50 stands for zero in the data rows.
Here are some points:
(45, 53, 68, 19, 39, 58, 30, 32, 48, 75, 57, 33, 50)
(68, 53, 71, 66, 34, 52, 22, 11, 45, 73, 57, 87, 38)
(54, 53, 60, 47, 38, 52, 42, 62, 65, 43, 65, 45, 47)
(36, 76, 43, 46, 71, 49, 83, 55, 10, 13, 65, 28, 71)
(40, 84, 44, 29, 50, 54, 73, 70, 52, 36, 64, 36, 63)
(29, 61, 46, 53, 48, 58, 44, 01, 02, 04, 06, 07, 09)
(49, 37, 36, 72, 47, 46, 45, 55, 84, 52, 62, 82, 52)
(62, 40, 45, 73, 38, 57, 51, 35, 74, 61, 55, 89, 39)
(43, 53, 58, 61, 33, 52, 38, 49, 02, 04, 06, 07, 09)
(42, 69, 61, 48, 41, 60, 58, 60, 25, 53, 54, 17, 59)
(65, 27, 36, 77, 45, 34, 65, 63, 83, 47, 47, 68, 36)
(45, 74, 36, 44, 64, 53, 79, 77, 14, 23, 37, 40, 69)
(43, 55, 40, 32, 55, 47, 64, 63, 54, 66, 60, 46, 63)
(43, 63, 42, 34, 43, 44, 45, 59, 41, 55, 62, 52, 71)
(37, 70, 63, 36, 59, 46, 45, 01, 02, 04, 06, 07, 09)
(51, 73, 40, 34, 70, 59, 57, 88, 23, 70, 37, 16, 72)
(49, 40, 47, 35, 35, 49, 35, 47, 59, 68, 52, 57, 54)
(42, 53, 40, 54, 46, 47, 27, 49, 68, 56, 58, 63, 69)
(41, 56, 50, 41, 54, 46, 54, 71, 61, 55, 57, 36, 54)
(61, 36, 69, 58, 45, 51, 27, 11, 66, 66, 65, 92, 49)
(55, 48, 58, 70, 40, 53, 49, 48, 47, 46, 51, 55, 54)
(61, 50, 42, 68, 49, 48, 67, 42, 61, 60, 46, 77, 54)
(54, 49, 51, 77, 33, 56, 35, 39, 91, 44, 64, 76, 41)
(63, 41, 59, 24, 72, 29, 84, 69, 34, 63, 48, 55, 58)
(55, 43, 50, 54, 50, 51, 45, 68, 63, 36, 59, 53, 53)
(44, 67, 38, 51, 52, 46, 56, 60, 52, 52, 49, 48, 74)
(39, 47, 56, 41, 39, 50, 39, 53, 63, 53, 51, 31, 55)
(46, 45, 43, 70, 42, 48, 33, 45, 60, 53, 65, 65, 57)
(41, 56, 45, 40, 57, 61, 53, 79, 50, 59, 51, 49, 56)
(46, 42, 65, 75, 41, 58, 25, 18, 61, 58, 64, 89, 56)
(50, 45, 48, 53, 35, 57, 34, 42, 77, 61, 51, 60, 09)
(42, 62, 58, 37, 28, 51, 44, 65, 58, 55, 53, 47, 52)
(34, 57, 66, 44, 55, 69, 43, 37, 55, 55, 49, 47, 65)
(28, 55, 45, 30, 52, 46, 33, 57, 54, 40, 60, 43, 63)
(26, 70, 69, 22, 58, 43, 43, 54, 11, 62, 47, 43, 94)
(45, 48, 57, 38, 27, 40, 23, 36, 63, 51, 65, 57, 51)
(41, 45, 42, 79, 55, 47, 37, 34, 48, 60, 57, 77, 79)
(66, 29, 41, 63, 34, 39, 39, 67, 86, 50, 59, 59, 23)
(58, 49, 71, 45, 35, 42, 38, 01, 02, 04, 06, 07, 09)
(52, 39, 42, 48, 44, 49, 37, 43, 66, 60, 06, 07, 09)
(63, 26, 47, 72, 32, 35, 46, 51, 94, 59, 53, 74, 09)
(52, 22, 49, 48, 34, 44, 33, 46, 73, 66, 62, 65, 50)
(41, 99, 81, 02, 99, 99, 99, 91, 00, 10, 65, 00, 66)
(64, 31, 52, 67, 32, 43, 49, 44, 77, 59, 54, 89, 39)
(32, 66, 48, 28, 47, 72, 57, 45, 40, 44, 63, 52, 60)
(38, 50, 43, 36, 44, 50, 52, 52, 64, 59, 57, 41, 71)
(58, 99, 69, 16, 76, 73, 99, 52, 00, 21, 64, 00, 46)
(89, 13, 56, 94, 31, 37, 55, 26, 96, 61, 58, 99, 30)
(37, 30, 45, 41, 36, 42, 34, 52, 76, 49, 64, 60, 48)
(44, 54, 34, 47, 74, 46, 48, 54, 32, 50, 52, 72, 66)
(57, 35, 56, 50, 35, 40, 30, 31, 65, 53, 56, 68, 37)
(51, 25, 44, 58, 52, 46, 57, 55, 72, 58, 54, 75, 52)
(32, 65, 48, 28, 45, 66, 60, 36, 48, 42, 75, 33, 62)
(46, 36, 52, 63, 38, 34, 36, 51, 70, 54, 61, 50, 45)
(64, 23, 36, 81, 27, 48, 40, 46, 94, 56, 51, 84, 37)
(50, 50, 39, 64, 50, 43, 61, 57, 73, 39, 56, 67, 46)
(58, 40, 41, 62, 44, 32, 49, 74, 78, 51, 57, 66, 46)
(64, 31, 42, 66, 49, 46, 54, 41, 74, 60, 67, 67, 62)
(65, 62, 44, 68, 66, 50, 67, 65, 47, 42, 06, 07, 09)
(50, 87, 65, 22, 37, 62, 43, 39, 47, 44, 62, 39, 53)
(39, 83, 68, 44, 65, 66, 37, 43, 06, 49, 59, 35, 78)
(50, 50, 57, 68, 67, 47, 47, 24, 50, 58, 65, 81, 85)
(38, 53, 50, 66, 53, 57, 30, 49, 63, 55, 63, 60, 71)
(36, 45, 54, 48, 52, 54, 41, 41, 51, 56, 58, 47, 69)
(29, 69, 51, 11, 66, 60, 48, 72, 23, 48, 41, 44, 68)
(73, 25, 40, 73, 42, 28, 58, 60, 80, 41, 50, 66, 32)
(88, 59, 36, 96, 92, 37, 99, 61, 06, 44, 13, 60, 99)
(45, 50, 42, 34, 37, 44, 54, 49, 56, 46, 51, 56, 47)
(18, 55, 67, 50, 67, 55, 69, 36, 00, 72, 60, 07, 09)
Here are 24 more points, each followed by its number:
(37, 55, 37, 40, 56, 41, 39, 57, 54, 49, 57, 39, 71) 0
(51, 73, 69, 12, 21, 58, 48, 60, 46, 24, 51, 32, 38) 1
(46, 57, 62, 39, 51, 55, 65, 77, 48, 38, 41, 27, 68) 2
(32, 99, 75, 00, 58, 99, 98, 56, 00, 67, 37, 32, 81) 3
(37, 53, 42, 39, 45, 57, 42, 63, 72, 62, 68, 35, 64) 4
(49, 57, 36, 48, 64, 48, 57, 68, 45, 46, 41, 43, 09) 5
(66, 45, 66, 55, 25, 48, 30, 31, 83, 46, 62, 58, 40) 6
(45, 29, 44, 52, 38, 45, 43, 47, 72, 64, 60, 71, 48) 7
(56, 22, 49, 55, 30, 42, 34, 44, 76, 65, 58, 70, 42) 8
(50, 66, 50, 37, 69, 68, 68, 65, 00, 54, 31, 58, 99) 9
(43, 80, 57, 45, 69, 56, 63, 54, 14, 52, 53, 48, 69) 10
(72, 24, 48, 85, 48, 34, 71, 53, 87, 56, 53, 76, 54) 11
(53, 30, 43, 69, 44, 44, 31, 31, 68, 65, 53, 70, 55) 12
(49, 57, 42, 51, 56, 47, 49, 61, 56, 58, 67, 56, 58) 13
(24, 99, 71, 00, 86, 87, 89, 76, 00, 56, 59, 00, 76) 14
(73, 39, 35, 64, 52, 40, 57, 45, 60, 52, 06, 07, 09) 15
(61, 46, 52, 73, 32, 43, 36, 46, 77, 49, 64, 68, 43) 16
(47, 55, 29, 42, 60, 44, 53, 57, 47, 04, 06, 07, 09) 17
(66, 15, 49, 69, 38, 28, 31, 26, 77, 64, 52, 87, 40) 18
(42, 41, 42, 50, 53, 39, 23, 30, 54, 64, 52, 68, 63) 19
(72, 71, 43, 36, 65, 43, 80, 56, 42, 45, 51, 07, 09) 20
(42, 31, 59, 53, 41, 47, 32, 55, 72, 52, 59, 53, 47) 21
(49, 42, 49, 63, 41, 54, 41, 42, 76, 55, 63, 73, 47) 22
(48, 54, 52, 55, 50, 38, 32, 37, 47, 64, 60, 67, 59) 23
Which of these numbered points is nearest to each point below, ignoring the 3 directions in which the first points spread most? Its number follows each.
(60, 45, 75, 52, 49, 50, 54, 39, 50, 56, 65, 48, 62) > 11
(65, 17, 56, 64, 38, 33, 34, 26, 67, 71, 50, 84, 53) > 18
(68, 45, 41, 71, 58, 33, 57, 53, 57, 51, 59, 82, 55) > 23
(43, 79, 34, 24, 73, 37, 65, 88, 24, 45, 45, 27, 75) > 0
(50, 62, 48, 50, 67, 69, 53, 71, 36, 47, 51, 41, 09) > 5
(32, 33, 57, 48, 57, 54, 41, 62, 02, 04, 06, 07, 09) > 21
(39, 59, 61, 36, 59, 80, 47, 35, 04, 66, 56, 66, 99) > 9
(55, 70, 79, 26, 24, 71, 53, 56, 02, 04, 06, 07, 09) > 1
(33, 47, 49, 37, 36, 54, 37, 46, 55, 69, 64, 67, 56) > 7
(63, 77, 48, 57, 57, 63, 78, 45, 29, 46, 58, 72, 65) > 10
(49, 71, 63, 20, 44, 56, 55, 52, 44, 49, 67, 32, 50) > 6
(72, 24, 48, 85, 24, 44, 45, 43, 93, 04, 06, 07, 09) > 2
(46, 41, 43, 49, 47, 38, 29, 57, 02, 04, 06, 07, 09) > 0
(40, 64, 55, 28, 50, 66, 64, 62, 45, 45, 06, 07, 09) > 14
(54, 33, 43, 48, 44, 44, 37, 57, 73, 04, 06, 07, 09) > 17
(56, 23, 36, 76, 38, 31, 34, 53, 94, 56, 62, 71, 43) > 0
(44, 34, 43, 57, 44, 38, 37, 51, 80, 04, 06, 07, 09) > 17
(86, 58, 26, 80, 89, 59, 68, 16, 00, 86, 30, 99, 99) > 9
(60, 30, 45, 83, 35, 50, 35, 38, 95, 58, 53, 85, 44) > 22
(38, 74, 34, 30, 70, 66, 57, 79, 20, 77, 38, 06, 99) > 15
(62, 52, 50, 54, 34, 38, 48, 48, 68, 41, 62, 45, 44) > 6
(50, 71, 52, 23, 54, 63, 78, 92, 48, 27, 48, 32, 60) > 1
(63, 26, 52, 81, 38, 52, 43, 55, 99, 55, 57, 07, 09) > 4
(41, 55, 45, 66, 63, 57, 52, 43, 48, 52, 61, 82, 76) > 10
(68, 58, 39, 87, 80, 61, 55, 33, 35, 57, 57, 97, 79) > 10
(33, 44, 54, 44, 41, 47, 35, 50, 67, 55, 64, 44, 09) > 5
(43, 40, 43, 51, 41, 42, 26, 48, 70, 56, 64, 65, 55) > 0
(35, 59, 46, 44, 49, 48, 46, 43, 40, 64, 61, 64, 72) > 23
(44, 53, 51, 49, 99, 68, 72, 49, 00, 72, 46, 75, 96) > 9
(38, 60, 43, 45, 39, 44, 41, 66, 58, 59, 65, 46, 65) > 13
(52, 47, 49, 29, 53, 50, 44, 65, 53, 55, 62, 57, 61) > 8
(39, 61, 60, 41, 57, 62, 56, 43, 47, 40, 53, 57, 53) > 22
(41, 33, 41, 49, 48, 49, 48, 50, 72, 53, 55, 07, 09) > 4
(60, 53, 51, 76, 32, 44, 38, 56, 82, 47, 58, 65, 35) > 16
(55, 41, 57, 51, 43, 45, 51, 62, 69, 44, 65, 36, 44) > 21
(49, 68, 42, 51, 65, 53, 82, 71, 48, 40, 65, 56, 72) > 22
(31, 99, 79, 00, 77, 99, 92, 40, 00, 63, 32, 06, 95) > 3
(58, 41, 50, 39, 29, 35, 44, 63, 92, 45, 53, 48, 47) > 2
(41, 40, 55, 58, 42, 46, 29, 49, 67, 58, 61, 54, 52) > 21
(32, 48, 51, 39, 27, 40, 30, 59, 70, 04, 06, 07, 09) > 17
(41, 39, 37, 52, 48, 53, 38, 46, 63, 56, 56, 51, 65) > 0
(49, 38, 49, 61, 71, 65, 50, 22, 17, 79, 60, 87, 97) > 9
(37, 99, 62, 00, 63, 80, 83, 61, 00, 81, 60, 42, 72) > 3
(48, 22, 43, 50, 37, 42, 33, 61, 76, 60, 56, 62, 09) > 5
(55, 27, 59, 55, 39, 45, 22, 40, 77, 56, 54, 55, 44) > 21
(45, 66, 42, 45, 59, 56, 67, 72, 56, 36, 56, 53, 63) > 22
(44, 46, 43, 50, 49, 50, 32, 55, 78, 53, 58, 44, 56) > 4
(43, 29, 50, 43, 52, 44, 38, 53, 48, 64, 59, 46, 63) > 8
(50, 51, 57, 35, 43, 43, 52, 61, 68, 46, 58, 48, 59) > 2
(57, 32, 50, 78, 63, 49, 41, 21, 50, 71, 06, 07, 09) > 15
(39, 46, 51, 34, 61, 44, 63, 41, 29, 56, 54, 46, 68) > 18
(60, 64, 50, 50, 43, 47, 44, 48, 62, 45, 56, 07, 09) > 20
(51, 43, 46, 57, 51, 46, 33, 41, 61, 60, 58, 74, 70) > 12
(37, 60, 22, 31, 70, 50, 53, 50, 21, 41, 50, 58, 99) > 19
(68, 96, 45, 68, 66, 62, 64, 78, 34, 27, 49, 46, 65) > 16
(62, 50, 52, 49, 30, 49, 53, 41, 75, 54, 50, 62, 36) > 6
(45, 56, 52, 53, 60, 69, 63, 79, 45, 04, 06, 07, 09) > 2
(35, 66, 32, 53, 94, 78, 64, 64, 00, 59, 40, 63, 09) > 5
(68, 31, 58, 66, 55, 43, 74, 58, 56, 62, 41, 61, 55) > 11
(58, 23, 49, 63, 36, 37, 31, 46, 87, 54, 62, 68, 43) > 21
